First come named moves, each a turn or a mirror, each shown by rows before and after it. For each pair of rows after them, which moves, in which order, take the first row to the second? The first pair is done for you.
move S:
+0.17,-2.62,+0.39,-1.34,-2.44,+1.45,+1.07,+1.65,-1.88 |-> +1.22,+2.18,+1.17,+2.47,+1.99,-2.16,+1.26,+0.32,+1.18
-0.35,+1.80,-1.14,+1.07,-0.24,-0.13,-3.87,-0.54,-0.50 |-> -0.83,+0.79,-1.41,+0.17,-1.42,+0.93,-3.86,-0.21,-0.94
-0.07,-1.40,+1.37,-1.24,+0.52,+1.83,+1.30,+1.34,-0.16 |-> +0.56,+0.46,+1.59,+0.47,+2.41,+0.43,+1.42,+0.58,+1.02
move L:
-0.50,-0.07,+0.12,+0.39,+0.52,+1.09,-1.70,-0.13,-0.71 |-> -0.38,-1.08,+0.54,-0.37,+0.47,+1.62,+0.11,+0.25,-0.93
-0.11,+1.92,-0.59,+1.94,+1.01,-1.69,-1.18,-0.53,+0.93 |-> -0.47,-1.30,-1.32,-0.63,-2.67,-0.02,-0.95,-0.07,-0.91
+0.73,+1.26,-1.21,-0.97,-0.50,+0.30,-2.66,-1.19,+0.66 |-> +0.89,-1.04,+0.10,-2.73,-1.11,+1.29,+1.10,-0.31,+0.09
move B:
-1.31,-0.64,-1.71,+0.53,-1.68,-0.43,+1.59,-2.28,-0.53 |-> -1.88,-1.82,-0.88,-0.41,-0.81,+2.39,+0.24,-0.18,-1.35
+0.54,+1.74,-0.49,+1.82,+0.70,-2.68,+2.13,-1.67,+2.12 |-> +0.12,-1.87,-1.04,-1.26,-2.70,-0.68,+3.32,-1.07,+0.37
-0.27,-0.29,-1.11,-0.39,-0.74,+0.69,+0.22,+0.31,+0.24 |-> -0.41,+0.17,-0.73,+0.05,+0.30,+0.98,-0.44,+0.77,+0.34
+0.60,+2.03,-0.12,+1.45,+1.69,-1.53,-0.66,-0.99,+1.22 |-> +0.63,-0.22,-0.92,-0.10,-1.76,-1.82,+1.56,-1.97,+0.35

Each pair is two moves apart.
+0.00,+0.58,-0.87,+0.42,-1.55,-0.35,-0.37,-1.21,+0.13 |-> +0.51,+0.54,+0.01,+0.53,-0.51,-0.68,+1.58,-1.10,+0.42 -> L S
+0.16,-0.76,+0.61,-0.58,+0.01,+1.01,+1.32,+0.76,-0.07 |-> +0.72,+0.07,+0.60,+0.19,+0.36,-0.18,+1.85,+0.10,+0.65 -> S B
-0.88,-1.33,+1.39,-1.05,+1.66,+2.46,+1.74,+2.13,+0.22 |-> -1.06,-1.86,+0.98,-1.45,+0.53,+2.66,+1.36,+2.17,-0.23 -> B S
+0.55,+1.98,-0.49,+0.68,+1.04,-0.85,-1.36,-1.01,+1.54 |-> -0.30,+0.73,-0.22,-0.63,+0.90,+1.75,-2.83,+0.64,+0.12 -> S B
+0.11,-1.24,-0.80,-2.24,-2.22,-0.23,+3.53,-0.08,-0.06 |-> -0.40,-1.53,-0.91,-2.94,-2.62,+1.04,+2.03,+0.57,-0.94 -> L S
-0.09,-0.19,-2.08,-0.84,-3.31,-0.75,-0.84,-2.86,-0.59 |-> +0.60,+2.40,-0.52,+1.24,+0.84,-2.40,+0.38,-2.82,+1.49 -> L L
+0.88,+0.76,+1.29,+1.31,+2.96,+0.13,-1.10,+0.65,+0.75 |-> +0.80,-0.45,+1.89,+0.27,+2.63,+1.34,-0.25,+1.57,+0.27 -> S L
-0.89,+1.89,-0.90,+0.44,+0.77,+1.70,-4.92,-1.68,-0.12 |-> -0.60,+0.96,+1.88,-0.41,+3.87,+3.61,-1.94,+0.94,+0.16 -> L B
-0.53,+1.48,-0.49,-0.09,+0.95,+0.88,-2.24,+0.73,-0.24 |-> +0.10,+0.44,-1.70,-0.70,-2.14,-1.12,+0.08,-0.95,-0.14 -> B B
+1.14,-2.27,-0.82,+0.37,-1.67,-0.13,+0.82,-0.21,+0.38 |-> +0.94,-0.45,+0.17,+1.95,+1.78,+0.09,-0.44,+0.73,+1.32 -> B S
+0.86,+2.28,-0.57,+0.97,+0.30,-1.49,-0.34,-0.70,+0.67 |-> +0.92,+0.99,-0.92,+0.11,-1.49,-1.72,+0.81,-1.15,+0.35 -> B S
+1.99,-1.21,-0.56,-1.40,-1.95,-1.71,+1.18,-1.16,-0.73 |-> +2.11,+0.33,+1.74,-0.09,+2.89,-0.07,+0.81,+1.13,-0.19 -> B L
